In the rows, zero is written as 128.
Each path below is one point turned by a fixed rotation once a step. After each direction that follows a path, write how fast that rotation turns it, in deg/step (0 if it stays still).
Each turn is a multiple of 5 degrees from 10 to 175, or 0.
Each row of a path follows its step; steps can be skipped.
Rotation 1:
step 3: [117 134 136 123 124 127 143 133 122 133 131 137 119 119 139 129 121 125
 136 114 125 123 135 124 130 130 134 122 123 120 131 117 134 127 125 127
 124 132 125 129 119 126 129 139 134 131 118 124 118 117 120 133 132 131
 131 126 129 128 120 135 128 127 134 138 133 135 128]
step 4: [134 138 139 121 128 123 130 129 130 129 130 129 129 116 127 124 122 122
 128 124 139 126 126 121 125 118 139 125 129 124 125 124 128 128 117 131
 136 128 121 127 116 136 116 133 132 126 128 137 120 122 133 135 116 129
 118 118 135 119 143 127 120 127 131 123 125 130 120]
step 11: [121 129 128 138 121 129 124 131 134 134 130 134 124 121 148 136 128 126
 123 121 128 136 123 136 135 126 124 124 136 129 123 129 129 122 121 136
 130 120 119 128 135 128 115 132 121 117 123 129 118 123 129 128 129 138
 122 128 127 126 135 143 128 121 133 121 121 131 123]
step 12: [141 123 136 122 129 131 127 125 138 136 129 140 122 125 131 125 134 125
 134 128 131 140 130 139 129 122 135 126 132 113 131 129 127 127 136 127
 120 113 117 121 131 125 124 118 125 119 128 127 123 133 132 124 125 123
 132 116 126 123 130 125 129 117 130 129 131 139 127]
step 13: [122 123 135 114 124 132 131 131 129 115 123 139 128 120 146 135 133 132
 130 122 130 125 133 138 145 126 122 131 130 123 126 130 125 130 127 118
 134 117 127 133 134 127 123 121 123 122 128 127 115 125 122 134 132 132
 127 129 126 119 127 134 131 135 127 124 131 130 133]
step 15: [131 134 134 115 129 131 132 131 128 120 127 131 119 129 137 136 128 134
 119 125 124 118 139 135 134 120 127 122 131 129 129 136 142 133 115 131
 127 122 127 130 124 130 122 129 120 138 131 132 124 126 130 138 121 134
 130 118 137 127 135 129 132 122 123 130 127 146 127]
step 31: [128 110 131 123 126 131 128 130 128 126 131 134 116 118 135 124 121 129
 139 137 139 120 127 125 132 126 136 127 132 117 127 127 127 127 123 133
 126 119 130 133 117 129 122 135 132 131 126 132 121 121 132 135 119 134
 122 128 129 113 127 122 118 126 141 128 128 137 135]
step 32: [124 131 127 122 119 129 133 131 128 148 129 133 124 123 134 136 129 126
 132 138 136 120 138 130 137 125 121 136 130 136 119 132 127 134 120 123
 134 130 124 119 120 128 115 125 135 117 125 130 119 124 131 124 124 126
 124 126 134 128 134 137 123 122 123 122 130 137 133]
Directions:
[128 131 128 129 127 126 127 128 128 128 128 129 127 123 128 128 124 129
 127 126 128 128 128 129 129 129 129 131 129 128 129 126 131 127 131 130
 128 129 132 128 129 125 128 131 127 130 126 130 128 130 127 129 126 128
 129 129 129 129 130 126 126 125 127 131 128 126 127] | 55
[129 128 126 127 127 127 131 127 128 126 131 127 130 130 128 126 125 128
 129 130 128 129 128 130 131 127 126 130 130 129 129 127 125 130 127 129
 131 128 127 129 125 125 127 128 131 129 131 130 128 129 128 130 127 128
 127 129 129 128 126 128 128 127 126 128 127 126 129] | 80
[126 129 129 127 128 127 129 126 128 128 128 128 126 127 129 129 129 127
 127 129 125 127 129 127 129 129 126 127 129 133 128 128 129 128 128 130
 131 128 126 128 129 131 126 125 128 125 130 132 127 129 127 129 130 130
 130 129 129 128 130 128 129 128 128 129 130 126 131] | 170
[130 124 133 128 129 127 127 130 130 128 131 130 125 129 128 125 127 127
 129 129 127 128 125 126 127 129 128 127 130 128 127 127 128 127 127 127
 127 127 128 124 128 128 127 128 130 129 128 128 130 129 127 127 129 127
 128 129 130 126 128 124 129 129 127 131 128 127 126] | 170
Rotation 2:
step 7: [121 116 127 132 113 121 133 131 126 133 133 119 117 121 117 131 141 125
 125 126 140 120 125 132 124 124 133 130 128 125 122 120 124 123 123 143
 132 138 131 131 136 133 128 134 135 126 137 129 122 127 130 117 123 128
 131 125 126 139 116 128 125 132 119 133 125 132 130]
step 12: [128 128 131 126 127 133 120 131 122 127 120 125 131 126 123 134 128 135
 118 131 129 118 126 128 128 134 128 127 115 137 114 127 123 126 122 140
 131 121 133 125 120 126 133 141 132 119 138 119 131 138 136 120 132 122
 141 128 124 109 127 129 127 131 122 130 120 134 126]
step 28: [124 116 139 131 133 134 125 128 129 133 124 122 128 130 124 128 131 120
 124 124 128 113 125 131 134 128 133 124 119 138 113 129 124 128 129 136
 130 128 129 118 142 129 136 129 137 117 134 130 122 142 135 130 134 124
 139 116 128 128 126 131 126 137 116 137 122 129 128]
step 29: [116 129 141 118 132 129 129 136 121 137 120 126 122 122 125 131 140 130
 124 129 144 124 125 131 136 123 126 120 125 141 123 130 121 125 129 131
 128 130 130 125 126 134 124 132 139 130 128 135 127 129 125 123 131 118
 139 145 130 117 131 133 132 133 129 126 134 135 113]
step 31: [104 128 137 121 130 121 129 129 128 135 122 115 132 118 123 126 132 124
 118 135 129 113 130 131 133 137 125 119 120 129 120 119 129 117 118 131
 136 125 127 133 125 131 122 128 126 127 133 124 132 132 128 124 134 121
 132 130 124 118 130 128 137 129 126 135 130 134 127]
step 32: [117 130 123 119 117 127 130 128 134 124 123 122 124 120 132 129 133 127
 133 129 141 118 116 138 134 132 129 128 133 135 115 130 130 120 132 134
 127 129 122 134 138 132 129 129 139 132 122 139 127 135 139 120 139 127
 127 124 124 133 135 142 126 128 128 137 131 119 123]
step 33: [119 130 134 114 117 127 126 133 124 131 120 126 114 118 125 123 125 124
 131 131 134 119 124 128 132 127 130 126 114 124 129 122 135 125 123 128
 136 130 128 126 127 137 141 139 136 126 132 116 137 126 133 121 135 124
 131 131 126 114 120 131 131 120 124 136 140 122 131]
step 35: [119 127 136 114 117 128 121 124 128 128 116 130 119 126 123 126 138 140
 123 133 138 127 121 126 122 125 132 126 120 132 122 131 141 115 128 135
 121 132 128 137 124 139 128 128 129 133 142 122 124 122 130 119 130 122
 134 140 137 128 125 136 126 121 125 129 127 127 127]
Directions:
[130 127 128 131 128 128 126 127 127 128 126 127 132 129 129 130 124 129
 130 127 131 128 129 130 126 127 130 129 129 131 125 129 129 127 130 129
 130 128 128 127 130 126 128 127 128 128 126 129 128 131 129 129 128 127
 125 126 126 127 126 131 126 126 126 129 126 127 130] | 175
[126 127 129 126 130 126 130 128 127 128 128 130 129 126 129 127 129 128
 130 131 128 123 128 127 127 129 130 127 128 127 128 129 128 125 130 127
 128 127 129 127 126 130 131 127 128 128 127 131 131 129 128 129 128 127
 125 129 125 131 127 130 131 127 128 128 130 127 128] | 25
[128 127 128 125 130 128 130 126 127 129 128 129 129 129 130 127 127 127
 130 125 129 130 128 127 127 127 129 127 125 125 127 127 128 128 130 128
 128 128 127 132 128 129 126 131 127 124 129 126 126 128 126 125 128 126
 127 128 128 128 127 131 128 128 128 130 128 131 128] | 170
[126 127 129 127 129 128 126 128 131 126 130 129 128 131 128 128 126 131
 128 127 128 128 124 125 130 131 128 128 128 126 127 130 129 127 127 127
 126 127 130 129 128 126 131 128 130 127 126 127 128 130 129 127 125 126
 129 129 126 126 129 129 126 129 126 127 128 130 130] | 175
[129 131 129 127 126 128 129 128 128 127 129 129 129 129 126 131 129 129
 127 130 130 129 129 124 129 129 127 132 124 127 129 129 128 128 128 129
 127 128 126 125 130 126 130 128 127 128 125 128 126 127 127 126 132 127
 127 130 128 128 127 130 130 128 129 128 127 126 126] | 120
[129 127 129 131 128 127 128 128 128 128 132 129 126 125 127 126 126 127
 128 126 128 127 127 128 124 126 130 130 128 128 131 129 130 127 129 129
 128 126 129 130 131 129 127 126 128 129 130 126 125 127 130 127 130 126
 129 131 128 128 129 129 128 128 127 127 131 127 131] | 40
